In the rows, zero is written as 128.
The rows of D fall into 4 groups, and each row is roughly a mix of its group's hidden directions.
D, 114 rows:
[[117 161 122 152 145 148 150  74  85 145 135]
 [ 82 167 104 137  97 151 134 104 111  93 140]
 [111  83 106 100 139 157 125 153 167 144 161]
 [148  94  82 136 134 149  72 120 145 145 139]
 [134 144 135 140 100 112  66  90 113 158 117]
 [130 144 161 132 142  90 168 165 126  83 125]
 [145 119  95 143 110 145  89  84  96 157 108]
 [112 148 183 113 109 110  82 121 156 152 130]
 [121 180 174 134 124 108 171 124 114 108 109]
 [126 126  84 126  99 155 108 162 129 182 128]
 [118 181  92 113 114 130 182 114 116 141 119]
 [165 137 110 122 101 143  81 131 124 182 117]
 [111  66 169 142 116 104 148 129 143 103 117]
 [107  99 109 125  89 177 141 134 110  84 137]
 [ 94 179 119 136 114 137 129  83 132  86 123]
 [ 93 108 176 142 108 125 105 155 146 140  86]
 [108 110 137 104 149 129 166 176 163 109 157]
 [ 74 145  97 156 114 103 138 115 115  91 106]
 [166 169 113 131 122 158 109 107  93 163 105]
 [159 140 138 127 160  78 119 137 140 183 127]
 [157 141  97 153 146 167 138 121 113 185 130]
 [ 96  95 132  96 101 130 165 123  83 156 123]
 [100 102 117 130  93 175 131 137 110  78 137]
 [102  79 112  94 135 149 156 159 145 138 157]
 [101 124 128 126  92 133 173 110 130  71 109]
 [142 124 114  87 143 134 177 120 106 150 176]
 [100 118 171 167 122 133  94 145 124 116  82]
 [134 119 127 128  74 103 109 135 186 115 107]
 [105 163 180 116 118 108 178 132 113 118 115]
 [173 142  82 126 133 130 150 102 105 101 164]
 [110 145 188 110 115 101  91 136 160 141 136]
 [112 150 164 120 100 116  75 102 140 165 130]
 [102 139 139 166 164 166 100 134 106 145  92]
 [109 175 181 122 103 118 113  97 131 152 116]
 [148 120 165 151 170 104 144  78 133 108 139]
 [178  87 145 117 144  91 132 156 143 155 118]
 [159  80 153 127 153 106 120 168 133 166 127]
 [117 101 164 110 154 119 164 152 152  84 148]
 [110 106 168 154  92 126 101 150 148 124  83]
 [143 120 141 120 172 169 181 149 128 135 154]
 [147 156  88 107 166 114 140 101 112 114 172]
 [ 93 140  91 108  80 139 108 169 120 132 111]
 [ 87 182 117 136 111 137 136  88 126  93 125]
 [104 156 114 103  76 121  90 137 106 112  99]
 [ 81 166 105 128  93 125 119 111  90 110 106]
 [105 116 163 160 105 128  91 148 148 124  78]
 [132 104  95 125 156 152 187 154 127 100 135]
 [126 101 124 117 112  96 112 176 168  91 108]
 [159  71 140 124 140 120 122 173 125 164 136]
 [154 130  80 156 141 145 165 115  90 105 109]
 [103 117 160 156 106 125  91 151 151 131  78]
 [111  59 168 148 127 113 122 155 129 126 135]
 [151 127  84 154 137 141 166 114  81 108 106]
 [106 145 145 173 164 145  93 121 102 102  99]
 [160 116 112  95  91  92 159 126 139 109 165]
 [133 133 166 139 169 111 160  89 122  84 130]
 [143 139 112 109 168 139 162 105  86 127 173]
 [ 99 180 104 127 114 163 132  90 122  96 126]
 [135 173 100 106 117 161 150  95 132  92 104]
 [ 85 134 117 153 101  99 117 158  98 140 169]
 [181  91 148 117 161 115 114 134 151 162 116]
 [122 122 126 125  80  95 107 146 184 119 105]
 [136  93 149  93  81 112 156 149 150 156 136]
 [147  84  75 136 154 134 147 159 123 101 141]
 [123 144 138 107 157 175 182 149 106 115 140]
 [135 164  74 126 166 151 142 100 117 120 154]
 [ 99  87 145  93  97 115  98 130 117 170 139]
 [145 171 161 145 138 122  82 121 174 118 123]
 [132 139 138 110 161 177 182 150 112 126 145]
 [159 118 105  91  93  91 158 132 142 121 164]
 [ 93 140 140 146 121 110  82 137 172 116  88]
 [118 133 118 137  86  87  72 103 128 128 107]
 [103 113 162 103 115  90 122 136 145  70 127]
 [179  88 150 115 154 104 129 151 147 154 111]
 [161  89 139 136 123  91  87 131 173 142 131]
 [171 107 123 113 127 155 111 164 150 179 140]
 [164 144  95 106 136  99 141  99 121  97 173]
 [118 141 140 174 133 124  77 124 132  92  90]
 [ 83 159 107 135 108 176 125 104 111  98 139]
 [161 140  89 112 144 132 162 105 101 114 174]
 [179 136  79 124 114 122 150 110 116 103 161]
 [149  72 173 134 155 108 114 150 146 140 117]
 [152 144  97 153 144 167 139 116 108 184 131]
 [138 105 102 116 127 155 138 196 154 150 133]
 [107 112 165 154 101 134  95 146 154 134  79]
 [151 112 120 116 133 166 174 131  87 164 151]
 [ 87  83 163 159 125 108 109 154 118 135 151]
 [150 170 124 165 119 105 130  99  83 112 101]
 [135 164  87 150 172 153 120  99 106 107 137]
 [110 144 140 165 172 157  88 120 111 140  95]
 [138  86 164 140 149 141  69 128 144 108 130]
 [139 117 115  92  82  93 155 133 166 115 152]
 [140 138 168 139 171  81 113 120 153 158 113]
 [137  69 174 136 141 130 108 127 152  99 111]
 [136  78  73 127 149 141 147 157 125 113 148]
 [150 144  90 100 156 132 161 105 109 133 176]
 [111 158  78 119  94 169 140 117 104 112 145]
 [106  69 106  95 130 144 132 155 142 148 157]
 [128 110 101 123 111 163  85  90 126 174 125]
 [153 154 116 159 114 125  88  82  99 140 101]
 [146  65 172 136 145 120 104 133 151 116 117]
 [ 99 183  88 125 103 155 134 120 104 107 140]
 [121 142 118 125  81  95  72 113 123 120  98]
 [168 106 121  94  93 110 168 122 128 124 168]
 [160 132  95 155 133 154 118 119 123 194 130]
 [158 158 130 115 177 164  97 110 141 155 114]
 [108 107 143 101 147 132 170 175 160 109 151]
 [ 90  85 148 139 105 160 139 130 123  77 123]
 [118 106 172 144  91 103  97 147 151 116  93]
 [ 85 148 132 147 133 116  84 137 169 119  89]
 [122 155  71 114  93 157 146 135  98 131 151]
 [178  97 133 122 145 145 123 160 161 167 144]
 [169 138 105 138 152 176 147 144 120 174 128]
 [139  88 182 139 155  95 116 123 158 127 108]]

Each list below has four rows that fit no group; the rest each fit one group, if only roughly. Name those rows in the order they come.
- Z370: [159 192  89 105 137 124 119 117 123 153 130]
- Z859: [120  98 159 135 167 104 163 125 158  90 149]
- Z396: [158 192  88 109 141 124 121 120 122 156 131]
- Z752: [172 128  86 128 150 133 170 131  95  97 131]
- Z995: [149 147 112 145 132 154 153  97  77 159 157]
- Z77: [104  73 177 134 109 140 132 124 111  95 121]
- Z299: [103  85 156 153 127 137 121 167 147 164  99]
- Z100: [158 188  87 109 136 123 127 125 117 162 136]
- Z477: [131 179 148 148 114 111 157  99  89 118  98]
- Z992: [107 155 128 168 153 119  81 124 126  88  99]
- Z318: [136  80 104 110 145 148 104 156 169 136 159]
- Z739: [106  59 167 141 123 138 137 147 131 107 122]
 -> Z752 Z995 Z77 Z299
- Z345: [117 162 183 127 106  86  93 117 131 135 119]
- Z540: [124  79  82 141 150 133 142 139 136  79 136]
- Z387: [164 105  85 152 126 145 176 137  98 142 121]
- Z883: [180  90 143 129 159 125 135 160 114 165 140]
- Z907: [157 139  98  96 106  88 127 111 165 108 159]
- Z448: [140  95 128 113 144 158 147 180 160 154 152]
- Z385: [157 142  96 127 110 160 102 145 118 186 113]
- Z64: [ 97 108 120 127 106  87 109 156 157  84 106]
- Z575: [ 86 123 159 121 152 130 157 180 145 102 142]
- Z122: [ 92 117 158 102 132 123 160 157 145  76 140]
 -> Z540 Z387 Z883 Z575
- Z332: [178 112 134 111 145 131 175 139  99 143 163]
- Z393: [162 155 110 120 156 127 171 116 108 118 177]
- Z315: [144  93  83 126 155 141 101 157 163 116 154]
- Z846: [ 96 144 174 114  94  95  95 121 124 158 138]
- Z747: [157 115 149 130 144  62 130 162 140 153 121]
- Z927: [108  83 122  91 110 133  95 141 144 168 155]
- Z636: [125 163 181 127 124 102  89 132 170 126 121]
- Z617: [116 179 135 153 120 118 111  86 102 130  86]
- Z222: [151 105 122  97  96 104 146 153 182 115 144]
- Z635: [163 155 113 117 167 156  90 122 128 172 134]
- Z804: [108 143 182 111  96  93  92 119 122 153 126]
 -> Z332 Z393 Z617 Z222
- Z794: [139 138 145 116  83  71 101 115 148 130 155]
- Z981: [124  82 117 107 141 138  94 159 173 137 157]
- Z411: [124 189 103 118  98 151 137 108  87 135 132]
- Z947: [179 118 120 151 149 146 117 113 138 187 138]
- Z398: [ 78  85 162 155 109 137 124 136 120  96 140]
- Z235: [150 153 110 117 140 183 154 157 105 162 124]
- Z517: [148 160  98 123 101 162 112 134 103 178 110]
- Z130: [185  93 159 136 134 105 130 149 114 162 117]
- Z42: [131 178 113 136 121 143 125  89  80 128  95]
- Z484: [107 149 190 111 101  92 102 124 131 146 124]
- Z17: [159 100 134 137 167 121 184 107 131 134 158]
- Z872: [ 84 115 148 140 141  91 152 102 136  81 143]
 -> Z794 Z411 Z130 Z17
- Z161: [122 128 113 176 174 140  94 103 111 100 109]
- Z660: [116 205 101 114 131 150 120 107 120 121 134]
- Z227: [119 111 144  98 103  88 126 159 172  97 105]
- Z405: [118  94 106 110 154 154 128 162 178 124 160]
- Z877: [143 176 166 156 118 107  87 101 135 124 112]
- Z998: [100 113 141 124  98  81 104 132 145  78 110]
- Z848: [158 157 113 159 147 131 171 126  94  94 105]
- Z726: [111 174 100 122 107 149 175  93 118 113 114]
- Z821: [ 89 156 132 119  83 102  99  96 104 109 119]
- Z381: [118  86 139 125 152 109 113 168 167 157 158]
- Z443: [112 162 131 144 118  99 115  78 101  93 100]
- Z124: [118 184 155 163 135 125 155 142 112 105  95]
 -> Z161 Z227 Z381 Z124
- Z790: [134  86 110 116 144 142  83 152 174 135 153]
- Z668: [ 95 129 180  94  96 108 107 131 144 159 132]
- Z622: [173 172 117 157 118 116 133 130  90 138  92]
- Z63: [108 162 144  93 108 102 184 135 114 104 123]
- Z11: [100 110 162  89  95 108  98 138 137 166 145]
- Z449: [179  82 152 124 148 101 132 153 115 154 135]
- Z252: [163 114 152 127 148  66 113 148 140 160 131]
- Z721: [128 166 137 148 118 128 173 100  79 122 102]
- Z605: [ 99 141  98 123 102 188 142 106 111 102 137]
- Z55: [157 154  89 149 148 176 129 108 124 159 149]
- Z875: [177 125  88 105  91 117 152 120 158 127 149]
- Z272: [124  76 107 112 125 139  75 146 144 154 149]
 -> Z622 Z63 Z449 Z55
- Z20: [116 171  89 121 121 185 112 107 111 121 142]
- Z581: [116 112 108 126  71  91 102 124 171 129 127]
- Z373: [132  85 109 114 138 136  84 155 173 137 155]
- Z239: [125 143 113 140  83  85  84 110 157 143 113]
- Z286: [ 93 159 129 128 118 158 149  88 134  81 105]
- Z338: [118 168 150 137 112 115 177 108  85 121 103]
- Z784: [114 180  73 106 105 139 129 130 108 152 124]
- Z179: [107 167  69 130 154 157 121 107 107 112 130]
- Z639: [167  98 142 126 159  99 125 155 140 180 134]
- Z147: [138  91 143 146 125  78  91 106 168 122 129]
- Z912: [139 153 111 150 131 142 176  97  80 112 105]
- Z183: [143 164 175 145 121  96  82 119 131 125 102]
 -> Z581 Z239 Z784 Z179
- Z379: [108 156 148 136 147 131 170  94  92  86 122]
- Z101: [157 110  93 115 130  99 127 106 139  95 182]
- Z295: [100 143 153 159 172 146 103 134  84 115 110]
- Z189: [136 165 131 147 124 120 173  96  80 112 104]
- Z522: [ 97  68 153 169 143 120 119 137 109 110 126]
- Z653: [160  94 168  95 137  86 133 145 145 155 123]
- Z987: [161 109 128 134 172 161 166 146 136 159 154]
- Z111: [111 111 177 112  76 118 115 155 134 142  97]
- Z282: [144 100 106 125 131 158 132 172 151 180 150]
- Z463: [114 170 124 134 106 126 108  89  80 118  93]
 -> Z101 Z522 Z653 Z111
- Z419: [114 175 118 136 106 125 116  90  83 109  96]
- Z651: [ 84 139 183 123 115 127 119 150 133 156  90]
- Z271: [ 90 126 128 155 130  77 121  83 134  94 127]
- Z221: [120  84 132 106 122 121  72 146 158 152 151]
- Z955: [153 188 142 163 141 107 121 121 148  96 111]
- Z763: [124 163 121 152 116 111 102  72  95 122  98]
- Z832: [184  86 155 117 161  99 132 128 126 137 111]
- Z240: [ 75 124 145 146 112 138 144  97 129  74 118]
- Z492: [ 70 141 123 143  90 138 148 108 122  84 130]
- Z237: [125 179 159 150 122  93 165 130 109 139  99]
- Z254: [161 143  90 137 114 156 104 137 119 185 113]
- Z996: [128  95 136 117 156 131 135 183 171 104 151]
- Z702: [180  92 158 125 133 102 124 147 130 161  98]
 -> Z651 Z832 Z237 Z702
- Z775: [124  91 134 105 127 130  81 152 173 144 160]
- Z112: [ 87 152 168 135 130 113 172 127 108  91 110]
- Z269: [109 154 164 120  99 100 169 114  84 127 113]
- Z127: [136 153  94 135  87 131 122  91  91 166 114]
- Z188: [148  92 130 110 146 154 146 183 163 143 143]
- Z435: [154 155 104 140  85 133  95  94 102 153 107]
- Z133: [ 74 123 124 124  84 162 119 127 144  88 120]
- Z580: [100 102 159 129 134  81 133 115 151  78 141]
- Z828: [107 124 149 142 171 174 130 126  86 160 114]
- Z368: [136  92 148 101 145 144 151 178 160 130 157]
- Z508: [ 77 163 116 140 126 133 165 114  97  94 114]
 -> Z112 Z127 Z435 Z133
